(in the rows, 128 means zero)
Each path is a new rotation, seen through one point. The rows after it are directions, each followed by how far the rotation turns it, in degrees per step (0 if it stays put).
Each turn is a multiple of 5 degrees from 10 to 175, or 0.
Each row of a path follows its step; steps can be skipped.
path 1
step 0: [118 131 125 123 134 132 130 133 123 135 122 130 126 139 127 122 130 129
 122 126 126 130 129 126 130 135 136 121 120 136 135 135 124 123 132]
step 2: [123 129 127 137 129 134 124 133 127 125 134 123 124 135 123 127 120 125
 127 127 140 133 121 128 130 134 132 138 132 135 125 127 132 124 138]
step 3: [128 128 127 129 129 126 141 138 127 119 120 125 132 129 116 115 130 131
 130 128 131 126 128 128 126 127 131 125 130 126 129 136 132 133 123]
step 4: [133 123 131 121 125 137 123 120 131 131 132 129 120 124 122 128 126 136
 123 121 137 128 130 131 119 132 134 125 135 120 119 130 128 133 130]
step 5: [114 133 122 134 127 126 127 132 124 129 127 130 137 135 122 134 121 133
 129 128 132 126 127 134 126 122 119 127 130 118 124 129 125 133 136]
step 6: [126 132 137 123 125 124 132 128 130 126 116 128 124 123 135 130 120 133
 120 127 127 127 119 122 123 130 129 128 132 128 133 137 123 136 125]
step 7: [131 133 127 126 124 131 120 122 123 123 133 133 132 125 136 122 137 133
 120 123 136 123 124 126 134 122 126 126 126 119 129 129 121 123 137]
step 8: [121 124 125 129 125 118 119 128 132 122 122 121 133 142 132 130 123 130
 122 120 123 123 135 127 128 131 132 132 125 129 135 133 132 125 131]
step 9: [142 125 139 129 120 135 130 137 131 121 126 126 129 127 133 133 126 127
 130 130 131 127 129 132 141 131 126 124 129 126 135 134 123 129 129]
step 11: [128 131 120 124 124 127 134 136 131 133 127 119 135 132 125 129 124 135
 129 127 130 123 128 137 127 136 132 118 128 126 133 126 127 119 116]
Directions:
[128 128 126 131 129 129 127 129 125 129 126 129 128 126 132 131 129 128
 124 127 126 127 129 126 124 124 129 126 128 127 129 129 127 129 130]	45
[127 129 129 127 127 130 126 131 128 127 127 124 128 130 127 126 127 132
 123 127 133 128 128 129 128 128 127 127 128 127 130 130 128 129 129]	0
path 2
step 0: [124 115 133 138 133 120 119 124 128 132 131 137 135 130 133 116 122 135
 138 134 129 130 130 125 127 131 123 131 128 121 124 128 126 123 135]
step 2: [115 132 130 133 126 123 131 130 127 129 126 123 126 133 115 128 134 121
 137 136 131 123 126 118 126 129 128 118 131 132 134 129 125 114 137]
step 4: [122 123 122 123 139 132 134 137 125 130 141 119 128 134 130 118 127 130
 127 128 128 123 131 128 125 121 122 122 125 119 141 127 129 127 128]
step 5: [124 134 121 124 121 126 127 119 130 119 134 125 130 128 125 131 132 130
 141 127 125 124 127 124 119 119 122 129 113 126 124 127 128 118 119]
step 6: [129 122 137 127 133 120 120 124 129 127 125 116 133 120 124 120 130 126
 125 133 123 120 134 127 124 129 141 122 123 120 130 123 120 128 120]
step 7: [133 122 133 127 122 128 133 121 132 129 141 129 130 139 133 128 131 139
 124 136 125 118 134 132 121 124 132 128 140 128 130 125 134 118 125]
step 8: [131 128 124 136 120 117 124 126 123 133 129 125 124 130 113 120 138 132
 124 126 131 134 132 127 118 128 124 126 128 122 129 135 141 129 121]
step 9: [126 132 134 141 126 119 123 128 132 130 142 127 129 129 129 119 122 137
 131 131 138 131 122 128 132 134 133 126 121 125 123 118 124 121 129]
step 10: [118 130 135 130 130 131 127 133 128 131 131 124 128 138 122 133 131 133
 126 112 121 127 130 131 129 136 128 129 139 118 126 126 125 119 117]
step 11: [122 126 136 133 122 130 142 134 127 120 128 132 128 136 111 125 126 131
 136 133 122 134 131 126 120 131 131 121 122 129 135 127 129 126 132]
Directions:
[128 127 127 128 128 126 129 126 129 128 129 126 126 129 124 128 128 128
 130 125 126 129 126 127 128 125 129 125 126 133 126 130 131 129 129]	115
[133 129 128 129 125 130 129 129 129 131 127 125 129 128 126 127 128 130
 129 131 129 127 126 129 128 126 127 128 131 127 130 131 129 131 130]	80
path 3
step 0: [126 133 122 127 128 121 134 111 133 125 122 126 123 129 128 122 121 128
 121 131 132 134 131 127 124 129 128 140 122 127 121 127 136 139 126]
step 1: [128 122 116 129 127 112 135 116 127 123 129 130 129 130 128 133 122 133
 132 132 133 135 130 132 138 128 138 132 123 127 128 130 135 133 133]
step 2: [138 127 122 135 124 117 134 124 124 118 119 128 124 131 121 118 125 129
 132 126 127 137 122 138 132 131 130 130 119 134 128 131 124 136 126]
step 3: [125 137 120 133 122 118 134 123 115 125 120 120 122 131 126 136 131 136
 134 130 123 133 120 133 127 132 125 126 133 132 124 129 131 136 126]
step 4: [121 138 119 135 122 119 127 133 133 118 127 129 115 133 126 131 126 122
 128 129 127 135 125 135 126 127 122 135 131 132 127 128 138 137 129]
step 5: [119 133 123 127 127 112 131 132 126 124 126 133 118 131 127 135 125 129
 136 127 129 139 129 117 133 124 126 133 128 132 134 129 124 135 136]
step 6: [125 134 127 129 123 117 130 129 134 121 115 131 127 117 127 125 123 129
 133 133 132 134 122 126 127 116 125 133 127 136 132 122 121 137 124]
step 8: [128 139 123 140 123 123 133 130 130 127 122 132 127 127 124 125 119 115
 141 127 133 130 132 125 124 135 129 127 125 133 134 123 135 129 121]
step 10: [130 135 124 128 126 117 132 126 130 133 123 131 132 124 130 131 123 118
 127 134 136 133 127 136 128 114 129 124 121 137 129 133 141 128 129]
step 11: [129 135 120 120 128 119 128 125 120 139 125 128 126 126 120 117 128 126
 131 136 128 136 132 130 133 129 126 128 116 135 138 134 134 132 134]
Directions:
[126 130 126 131 127 128 126 130 131 127 128 128 129 129 126 131 130 128
 127 128 130 125 127 123 128 126 126 128 127 128 130 126 124 129 126]	35
[132 130 126 128 128 128 130 129 125 128 126 125 129 125 128 127 130 126
 126 129 131 127 128 130 130 126 126 128 130 129 127 130 124 127 129]	90
[127 129 127 126 130 128 129 125 129 126 130 131 127 127 130 131 128 125
 124 124 131 131 129 126 126 128 129 128 129 128 128 129 128 128 129]	80
[131 129 128 130 126 128 127 128 125 126 125 129 129 133 128 131 127 126
 127 125 126 126 126 130 127 129 130 124 128 128 129 129 129 127 127]	60
path 4
step 0: [135 143 135 120 128 132 123 126 131 125 135 132 131 122 127 130 125 125
 134 129 125 124 121 117 126 123 129 128 122 125 127 133 138 122 128]
step 1: [130 130 128 130 132 122 130 131 118 123 127 133 133 127 131 137 117 128
 139 121 131 129 128 128 129 126 125 131 122 127 135 141 120 133 134]
step 3: [122 134 129 125 129 130 139 132 129 128 122 130 133 132 127 139 130 129
 135 120 128 128 126 122 133 121 129 129 121 137 133 129 123 136 140]
step 4: [131 135 122 125 130 136 127 129 138 126 137 132 127 137 128 135 124 120
 133 134 122 122 135 119 132 129 122 130 123 122 125 132 136 130 130]
step 5: [132 133 129 129 132 130 135 129 121 119 130 125 132 130 125 140 126 124
 125 116 122 120 124 127 124 123 134 124 125 135 136 138 129 134 130]
step 6: [139 133 132 126 126 129 126 126 135 121 125 132 123 120 125 133 129 130
 141 134 128 125 132 121 126 130 123 124 125 122 128 139 138 129 135]
step 7: [130 133 129 128 134 124 130 140 117 128 128 127 128 125 130 138 124 131
 126 123 121 131 123 119 137 129 132 126 120 129 127 136 123 136 133]
step 9: [127 127 129 123 130 129 131 130 130 129 133 129 127 127 130 140 124 128
 130 115 124 120 128 116 131 127 132 136 131 138 123 134 121 136 132]
step 10: [138 141 135 126 131 128 133 128 130 124 135 131 127 136 130 135 132 120
 135 134 126 122 128 130 129 126 116 127 131 128 123 132 136 130 132]
step 11: [135 125 129 132 135 135 132 134 128 124 126 128 122 129 127 139 123 134
 123 120 128 123 121 125 130 126 132 138 125 127 134 142 126 129 136]
Directions:
[128 128 124 132 129 128 127 128 125 129 133 127 127 129 126 129 125 127
 127 129 127 128 127 130 129 129 127 129 128 127 132 128 128 125 131]	110
[128 128 127 130 128 129 129 132 129 130 125 128 126 128 127 128 130 132
 126 130 130 131 125 129 131 128 128 127 126 126 128 127 129 129 132]	80
[125 127 128 124 132 129 127 129 126 126 127 126 125 128 124 129 127 129
 129 126 130 127 127 130 131 128 131 129 128 129 129 128 126 129 126]	175
